Each row has a name. After each piece below comes the name of the row it's from, unless a question asks for something else. Each question is about the rows just above it. Places in a row count from 0.

Columns, left to right: A H X Z B D
[ 12.1 -11.9  12.2  15.0 -46.2  49.8] : (78)
[ 52.2  23.8  64.2 -94.1 -19.4  49.8] : (164)
[ 10.1  12.3  11.8  12.3 -13.2   2.7] : (205)
[ 11.8  12.3 -13.3   2.7 -15.4  67.3] : (130)
find: [ 11.8  12.3 -13.2   2.7]  (205)
Which column holds this, read top down? [ 64.2  11.8 -13.3]  X
The one value in (164) and (78):  [49.8]
find: [-94.1 -19.4  49.8]  (164)

Columns, left to right: W Q C J
[-37.4  80.6   0.6 -18.1]  (170)
[ -9.9 -20.5   6.8   1.6]  (164)
[-37.4 -93.7   3.9   1.6]  (66)
[-59.8 -93.7   3.9 -12.9]  (79)
[ 23.8  80.6   0.6 -37.3]  (135)
Where does [ -9.9 -20.5   6.8] start? Give its row and place.  (164), 0
[-93.7  80.6] is in which column, read top down?  Q
find: [-59.8 -93.7   3.9 -12.9]  (79)
Shared by (66) and (170):  [-37.4]
Where does [  3.9 -12.9] start? Give its row and place.  (79), 2

Columns, left to right: T F L N S K Y
[  5.0  19.9 -32.4 -24.1 -17.1  66.3 -19.0] = (164)
[ -7.6  16.8 -17.4 -43.0  35.8  54.0 -96.9] = (130)
[ -3.8   6.8  16.3 -15.7 -36.7  -8.0 -72.6] = (205)
[  1.5   6.6 -20.1 -33.8  -8.2  64.1 -33.5] = (89)
[ -9.1  -7.9 -21.2 -28.6 -35.7 -18.3   0.0] = (135)
[-22.6 -52.2 -15.9  -8.0  -8.0 -15.7 -54.1] = (66)
[21.9 66.9  6.7 23.9 31.2 88.7 11.6] = (79)
Where do [  1.5   6.6 -20.1 -33.8  -8.2  64.1 -33.5] appear?  (89)
Where do [ -8.0  -8.0 -15.7] appear?  (66)

Columns, left to right: vumut rafe Kur tifo Rop kovek tol Kosov
[-25.7  28.7 -18.3 -39.2 -39.1  25.5 -35.0 -25.8] : (78)
[-38.3 -39.1 -14.6 -11.1 -50.0  48.7 -42.5 -35.3] : (58)
[-38.3  41.8 -14.6 -11.1 -50.0  75.1  52.8   8.0] : (205)
[ 30.3  20.2 -39.2  -7.8 -12.4 -55.1 -48.9  -4.3] : (81)
Which column holds this, read top down? [-25.7 -38.3 -38.3]  vumut
Which column holds [ 28.7 -39.1] top down?  rafe
Which value is in both (81) and (78)?  [-39.2]

Columns, left to right: G R P E V U
[ -7.5  -0.6   7.3 -21.3 -43.3  45.5] -> (78)
[  1.8  40.8   7.9  27.4 -20.9 -18.0] -> (58)
[ -0.3 -22.8  18.7 -30.8  45.5 -43.3] -> (9)
[-73.5  35.1   7.8  38.4  48.2  23.1] -> (170)
[ 35.2   7.8  54.8  46.1   7.8 -39.9] -> (81)
Which column holds this, read top down? [38.4 46.1]  E
Which row holds [ 45.5 -43.3]?  (9)
Shared by (170) and (81):  [7.8]
Where do [35.1  7.8] appear?  (170)
Which column holds [-21.3  27.4 -30.8  38.4] top down?  E
[-7.5  1.8] is in which column, read top down?  G
[  1.8  -0.3 -73.5  35.2] is in which column, read top down?  G

Columns, left to right: Bur Paf zas sizun buzir nilob pok zanu
[-85.0  51.0  16.4 -48.1  43.5 -84.9 -65.7  51.1] : (81)
[-48.1   9.1  16.4  51.0 -65.7  43.5 -84.9  30.5] : (130)
[  9.1  43.5 -65.7 -84.9 -65.4  65.9 -53.1  51.1] : (66)
[-48.1   9.1  16.4  51.0 -65.7  43.5 -84.9] begins in row and place  (130), 0
find: [-48.1   9.1  16.4  51.0 -65.7  43.5 -84.9  30.5]  (130)
[ 51.0 -84.9] is in which column, read top down?  sizun
Row and place where [-85.0  51.0  16.4 -48.1  43.5 -84.9 -65.7] starts:  (81), 0

Columns, left to right: vigat Sot dib zum
[ 65.4 -63.7 -78.6  -9.9]  (130)
[ 42.0 -43.2 -60.2  -8.6]  (66)
[ 42.1  39.4 -27.3 -48.8]  (58)
[ 42.1  55.7 -23.2 -67.6]  (89)
[ 60.7 -42.6  -3.4  10.3]  (79)
[ 42.0  42.1 -47.9   4.6]  (205)
Shared by (89) and (58):  [42.1]
[-63.7 -43.2] is in which column, read top down?  Sot
Where does [ 55.7 -23.2 -67.6] start? Give its row and place.  (89), 1
The one value in (66) and (205):  [42.0]

Columns, left to right: Dovo zale lile vene dukos
[-51.4 -19.9  25.5 -34.3  25.5] -> (58)
[ -4.4 -13.5  18.1  13.0   3.8] -> (78)
[ 98.0 -19.9  25.5 -34.3 -35.7] -> (66)
[ 31.5  -4.4 -13.5  18.1  12.8] -> (130)
Which column holds [-34.3  18.1] top down?  vene
Where does [ -4.4 -13.5  18.1  12.8] start? Give its row and place.  (130), 1
find: [-51.4 -19.9  25.5 -34.3  25.5]  (58)
[-13.5  18.1  12.8] begins in row and place  (130), 2
Row and place where [ 98.0 -19.9  25.5 -34.3] starts:  (66), 0

Columns, left to right: Nimet livu sul rulub
[ 39.8 -58.4  49.3  60.6] : (81)
[-58.3  49.3  60.6  84.0] : (79)
[-35.3  49.3  60.6 -58.4] : (9)
Which column holds this, read top down? [49.3 60.6]  sul
[ 60.6 -58.4] begins in row and place  (9), 2
[-58.4  49.3  60.6] begins in row and place  (81), 1
find: [-58.4  49.3  60.6]  (81)
find: [ 49.3  60.6 -58.4]  (9)

Columns, left to right: ridoz gup diset zodav keda senif
[-35.3  31.1   5.0 -27.4  33.2   4.6] -> (164)
[ -7.7 -38.8 -20.9 -42.6  -3.2  42.5] -> (9)
[-31.2 -53.0 -64.5 -45.4  78.8  37.4] -> (89)
[-20.9  -7.7 -38.8 -37.4  21.1  49.5] -> (58)
[  3.5 -31.4 -53.0 -64.5  27.1  57.5] -> (170)
[-19.0 -49.1 -35.9 -55.2   5.8  55.5] -> (66)
find: [-37.4  21.1  49.5]  (58)
[-53.0 -64.5 -45.4  78.8] begins in row and place  (89), 1
find: [-20.9 -42.6  -3.2]  (9)
The row with [-53.0 -64.5 -45.4  78.8  37.4] is  (89)
Which row holds [ -7.7 -38.8 -20.9]?  (9)
[ 31.1   5.0 -27.4  33.2] is in which row?  (164)
find: [-31.4 -53.0 -64.5]  (170)

Columns, left to right: gof Pezaz Vem rekof
[ 20.0  -0.7 -30.2  43.6] -> (81)
[32.9  8.7 -2.0 15.8] -> (164)
[-10.3 -25.0 -17.9  91.6] -> (130)
[-11.6  52.7  66.7 -38.5] -> (89)
[-11.6  -0.7  91.5   5.6] -> (205)
[ 12.8  -7.5 -32.6  12.7] -> (78)
[51.7 -0.6 12.8 91.6] -> (135)
[ 24.8  15.4 -11.6 -11.5] -> (66)
Shared by (135) and (130):  [91.6]
Where does [-0.6 12.8 91.6] start? Give its row and place.  (135), 1
[ 24.8  15.4 -11.6] begins in row and place  (66), 0
Shared by (81) and (205):  [-0.7]
Shared by (66) and (89):  [-11.6]
[-0.6 15.4] is in which column, read top down?  Pezaz
The one value in (78) and (135):  [12.8]

Columns, left to right: Togu Bok Gomo pofi mun Peg
[ 17.4  -9.2  20.8  40.6 -49.6 -48.0] -> (81)
[ 10.6 -11.6  10.7  48.8 -44.1 -57.8] -> (89)
[ -1.6  -8.8  22.6  20.9 -21.9 -50.5] -> (205)
[ 20.8  40.6 -49.7 -48.0 -47.9  -3.9] -> (66)
[  9.1 -24.5   3.5  46.3 -47.9 -54.5] -> (170)
[-33.2  16.0 -88.8 -32.4 -32.4 -13.0] -> (78)
Which column holds [-49.7   3.5] top down?  Gomo
Which row holds [ 20.8  40.6 -49.6 -48.0]?  (81)
Where does [-24.5   3.5  46.3] start? Give its row and place.  (170), 1
[  3.5  46.3 -47.9 -54.5] begins in row and place  (170), 2
Which column holds [-54.5 -13.0] top down?  Peg

Columns, left to right: vamuz belu luse sume
[ 41.5  12.9  28.8 -14.1]  (135)
[-30.4 -95.7  13.0  96.1]  (130)
[ 39.6  23.2  33.2 -16.0]  (81)
[ 28.6 -14.1  13.0  96.1]  (164)
Which column holds [-95.7  23.2 -14.1] top down?  belu
Where does [39.6 23.2 33.2] start? Give its row and place.  (81), 0
Where does [ 28.8 -14.1] start? Give its row and place.  (135), 2

Columns, left to right: ripof guko Tuf Nili Dul rufo Fabe nisil gubez
[-26.5  50.4 -14.4 -46.6  11.4 -26.3 -91.7 -44.6 -37.8] -> (130)
[ 33.0 -34.0  -6.3  -1.5  44.8  38.3  21.2  41.1  33.6] -> (89)
[-34.2  30.7  15.4   5.0 -33.5 -27.8  36.7 -30.0 -34.7] -> (170)
[ 14.4 -18.6 -17.0  17.1  38.7  14.9  33.8  11.7  12.3] -> (81)
[ 38.3 -27.8  14.9] is in which column, read top down?  rufo
Which column holds this, read top down? [-30.0  11.7]  nisil
Row and place where [ 30.7  15.4   5.0 -33.5 -27.8  36.7 -30.0] starts:  (170), 1

Columns, left to right: ninu buro Rure Sopod lepez dusup Gam Vazor
[-39.8 -18.7  17.2  11.0 -12.5  18.2  30.9 -39.5] = (66)
[ -8.4 -42.0 -29.1 -14.7 -13.1 -16.8  32.4 -68.7] = (130)
[-18.6 -29.1 -42.0 -16.8 -13.1 -14.7  14.6 -41.4] = (78)
[ 30.2  26.1  -7.8  17.3 -28.6 -25.8 -39.8 -14.2] = (205)
[ -8.4 -42.0 -29.1  22.5 -13.1 -16.8  32.4 -68.7] = (81)
[ 16.9  18.8  -0.7 -32.8  34.1 -25.9 -25.8  76.7] = (170)
[ 21.8  10.5  -5.6  -3.6   3.5  -1.9 -19.1  17.1] = (135)
[-25.8  -6.5  17.2 -39.9 -12.5  18.2 -18.6 -12.2] = (164)
[ -8.4 -18.6  30.2  -8.4  16.9  21.8] is in which column, read top down?  ninu
Which row holds [ 30.2  26.1  -7.8  17.3 -28.6 -25.8 -39.8 -14.2]?  (205)
Shared by (78) and (164):  [-18.6]
find: [-42.0 -29.1 -14.7 -13.1 -16.8]  (130)
find: [ 11.0 -12.5  18.2]  (66)
Shared by (66) and (205):  [-39.8]
Shared by (205) and (66):  [-39.8]

Columns, left to right: betu gub Fol susul Nafa Nop tiko
[-26.2  -7.8 -20.3   3.0  25.7  43.4 -83.8] -> (78)
[-11.0   9.5 -11.0 -10.2  25.3  30.2 -57.6] -> (9)
[10.7 -1.5 -2.4 -4.9 -6.3 -1.3  7.7] -> (79)
[ 50.0  29.5 -30.2 -74.8 -10.9 -29.0  16.8] -> (66)
[ 50.0  -4.1 -30.2   3.0 -10.9 -29.0  16.8] -> (170)
[ -6.4   0.3 -10.9   9.5  25.3 -11.0 -10.2] -> (135)
[ 0.9  0.4 -0.3  1.2  1.1  0.1  0.3] -> (81)
[-32.1  -7.0 -11.0   9.5 -10.9 -10.2   3.1] -> (130)
Which column holds this, read top down? [ -2.4 -30.2]  Fol
Which row holds [-11.0   9.5 -10.9 -10.2   3.1]?  (130)
Which value is in both (78) and (170)?  [3.0]

Columns, left to right: tubat fugo linaz bomar siza dor kugu safo boves Maz
[-22.2  -2.0  24.0 -22.2  27.8 -38.9  10.6 -13.0 -11.2  -3.6] = (170)
[-22.2  -0.4  13.7 -35.6  27.8 -28.2 -13.0  -3.6  10.6 -11.2] = (205)
[-22.2  -2.0  24.0 -22.2  27.8 -38.9  18.8  -4.2  29.6 -11.2] = (66)
Row and place where [-13.0  -3.6  10.6 -11.2] starts:  (205), 6
find: [ -0.4  13.7 -35.6  27.8 -28.2 -13.0  -3.6  10.6 -11.2]  (205)

Columns, left to right: naru rofu Loga Zilo rud Tuve Zev zupe
[ 20.9  -6.4 -43.3 -42.1 -48.7 -46.1 -40.6  11.1] = (81)
[-44.7  -0.4  31.5  26.4  38.1  38.4  37.7 -35.7] = (78)
[ 12.7 -22.8 -23.8 -28.5   3.6 -10.8 -17.0  15.1] = (58)
[ 33.4  -7.5  26.9  50.0  -4.8  -5.3 -23.7  37.5] = (205)
[-36.3  11.1  25.0  44.7 -42.5 -14.7 -10.5  -7.5] = (164)
[ 19.8  -5.2 -42.6 -41.1 -49.8 -46.3 -40.2   9.7] = (66)
[ 18.4 -62.5  17.3  68.7 -56.0 -55.0 -95.2  27.9] = (130)
[ 34.8  -6.4 -55.4 -54.1 -59.5 -57.9 -51.5  22.2] = (79)
[ 33.4  -5.8 -54.7 -55.7 -53.7 -53.5 -46.7  21.3] = (89)
[ 22.7 -30.8 -31.1 -43.7  25.1  -1.6 -11.2  28.4] = (135)
Shared by (205) and (164):  [-7.5]
find: [-23.7  37.5]  (205)
[ 26.4 -28.5] is in which column, read top down?  Zilo
[ -5.3 -23.7  37.5] is in which row?  (205)

Columns, left to right: Sig rogo Lilok feguk sasop
[  8.0  26.9   0.9  38.5 -38.8] -> (130)
[  8.5  22.9 -15.7  38.4 -41.1] -> (135)
[  1.6  49.7 -22.0  29.5 -29.9] -> (79)
[ 10.2  21.3  -5.5  38.4 -22.1] -> (78)
[ 65.9  -4.0  12.9  35.2 -39.8] -> (9)
[ 16.0   9.0  21.8  22.3 -27.8] -> (170)
[  9.0  21.9  22.3  49.5 -54.0] -> (66)
[ 23.5   7.8  38.0   2.5 -52.3] -> (164)
[-14.6  49.7 -22.0  41.4 -75.4] -> (89)
find: [-14.6  49.7 -22.0  41.4 -75.4]  (89)
The one value in (135) and (78):  [38.4]
The row with [ 9.0 21.8 22.3] is  (170)

Columns, left to right: Ruti sipa logi viso
[32.9 -6.5 -2.8 -2.0]  (79)
[ -2.5  -5.3 -74.1  -3.7]  (164)
[-5.3 -2.5  4.8 38.6]  (135)
[-5.3 -2.5] is in which column, read top down?  sipa
Row and place where [-2.5 -5.3] starts:  (164), 0
find: [-2.5 -5.3]  (164)

Columns, left to right: genoz gami fek kor Rela
[ -3.5  -4.1   0.9 -11.6  -2.1] = (164)
[ -7.9  -2.1 -14.2   9.8  -4.2] = (78)
[-94.6  24.8  39.8 -85.5  53.4] = (81)
[-94.6  24.8   2.4 -21.6  -2.5] = (89)
[-15.6  -4.1   0.2   0.2  -9.7] = (135)
[-2.8 -2.6 -0.3  2.2 -5.2] = (170)
find: [-4.1  0.2]  (135)
[-94.6  24.8  39.8 -85.5  53.4] is in which row?  (81)
Which column holds [ 0.2 -0.3] top down?  fek

Columns, left to right: manif pur Zuvep gapa baz
[ 66.1   0.0   7.1 -61.1 -21.4] : (78)
[ 10.8  66.1  30.7  34.9 -60.3] : (66)
[ 66.1  -5.9 -10.8 -72.9 -21.4] : (79)
[-65.1   0.0   7.1 -21.4 -61.1] : (170)
find: [-65.1   0.0   7.1 -21.4 -61.1]  (170)
Which column holds this, read top down? [ 30.7 -10.8   7.1]  Zuvep
Shared by (79) and (66):  [66.1]
[  0.0   7.1 -61.1 -21.4] begins in row and place  (78), 1

Columns, left to right: rudin pab vilad nalon memuz
[-38.9  35.9  25.3  35.8  -9.7]  (79)
[ 47.1 -16.6 -79.5   0.5  64.7]  (170)
[ 20.1 -24.6  51.6  -9.8  -9.7]  (205)
Row and place where [ 20.1 -24.6] starts:  (205), 0
Shared by (79) and (205):  [-9.7]
Which row holds [-79.5   0.5]?  (170)

Columns, left to right: zulav luvu tok Fezub Voga daluf birip vov
[-29.8  -1.3  57.4 -24.5  68.4  15.3   0.3  53.7]  (170)
[-14.3 -14.6 -11.2 -61.1   7.2  58.1  57.5 -13.7]  (9)
[93.3 -6.3 57.5 -7.7 16.7 38.4 -1.5 13.0]  (135)
find: [93.3 -6.3 57.5 -7.7 16.7 38.4 -1.5]  (135)
Shared by (9) and (135):  [57.5]
Which column holds [ -1.3 -14.6] top down?  luvu
Where does [-24.5  68.4] start? Give its row and place.  (170), 3
[57.5 -7.7] begins in row and place  (135), 2
Which column holds this, read top down? [ 57.4 -11.2]  tok
Which row holds [93.3 -6.3]?  (135)

Columns, left to right: kefe gobez lupak Rizo
[ 45.9   2.6 -53.8  36.2] -> (58)
[-16.7  60.1 -51.6 -53.8] -> (130)
[-59.3  45.8 -11.8  36.2] -> (81)
[ 45.9  34.4 -70.8  -2.9] -> (89)
[ 45.9  36.3 -11.8  36.2] -> (164)
The one value in (58) and (89):  [45.9]
Which value is in both (58) and (130)?  [-53.8]
Row and place where [ 45.8 -11.8  36.2] starts:  (81), 1
find: [ 45.9   2.6 -53.8  36.2]  (58)

Columns, left to right: Pusok buluz Kapu popur Foguv
[ 59.2 -33.9  26.8 -10.3  36.6] = (205)
[ 31.9 -24.1   6.5 -19.1  26.6] = (89)
[ 17.4  34.5  57.0 -21.8  62.0] = (78)
[-65.9  -0.8 -36.0 -19.9 -44.3] = (170)
[ 15.1  25.8 -20.8 -24.5  57.2] = (81)
[ 20.5  17.9 -32.8  28.0 -11.0] = (135)
[-11.5 -44.4  36.6 -10.3  26.8] = (9)
[ 43.5  35.5 -16.0   5.2  57.0] = (58)
[ 10.0  27.9 -28.3 -29.7  58.3] = (130)
[-70.0   5.4 -38.2 -18.0 -44.6] = (164)
Which value is in both (58) and (78)?  [57.0]
[-44.4  35.5  27.9] is in which column, read top down?  buluz
find: [ 26.8 -10.3  36.6]  (205)

Columns, left to right: Kuf gol ver mig Zel zaba
[ 33.5  16.8 -48.4   9.3   1.4   4.4] : (205)
[-48.4   4.3  33.5  16.8   1.4   4.4] : (9)
[  4.4   9.2 -13.4  20.6  57.4  20.5] : (81)
[16.8  1.4  4.4] begins in row and place  (9), 3
find: [ 33.5  16.8 -48.4   9.3]  (205)
[4.3 9.2] is in which column, read top down?  gol
Which value is in both (81) and (9)?  [4.4]
[-48.4  33.5] is in which column, read top down?  ver
Where do [-48.4   4.3  33.5  16.8] appear?  (9)
Shared by (9) and (81):  [4.4]

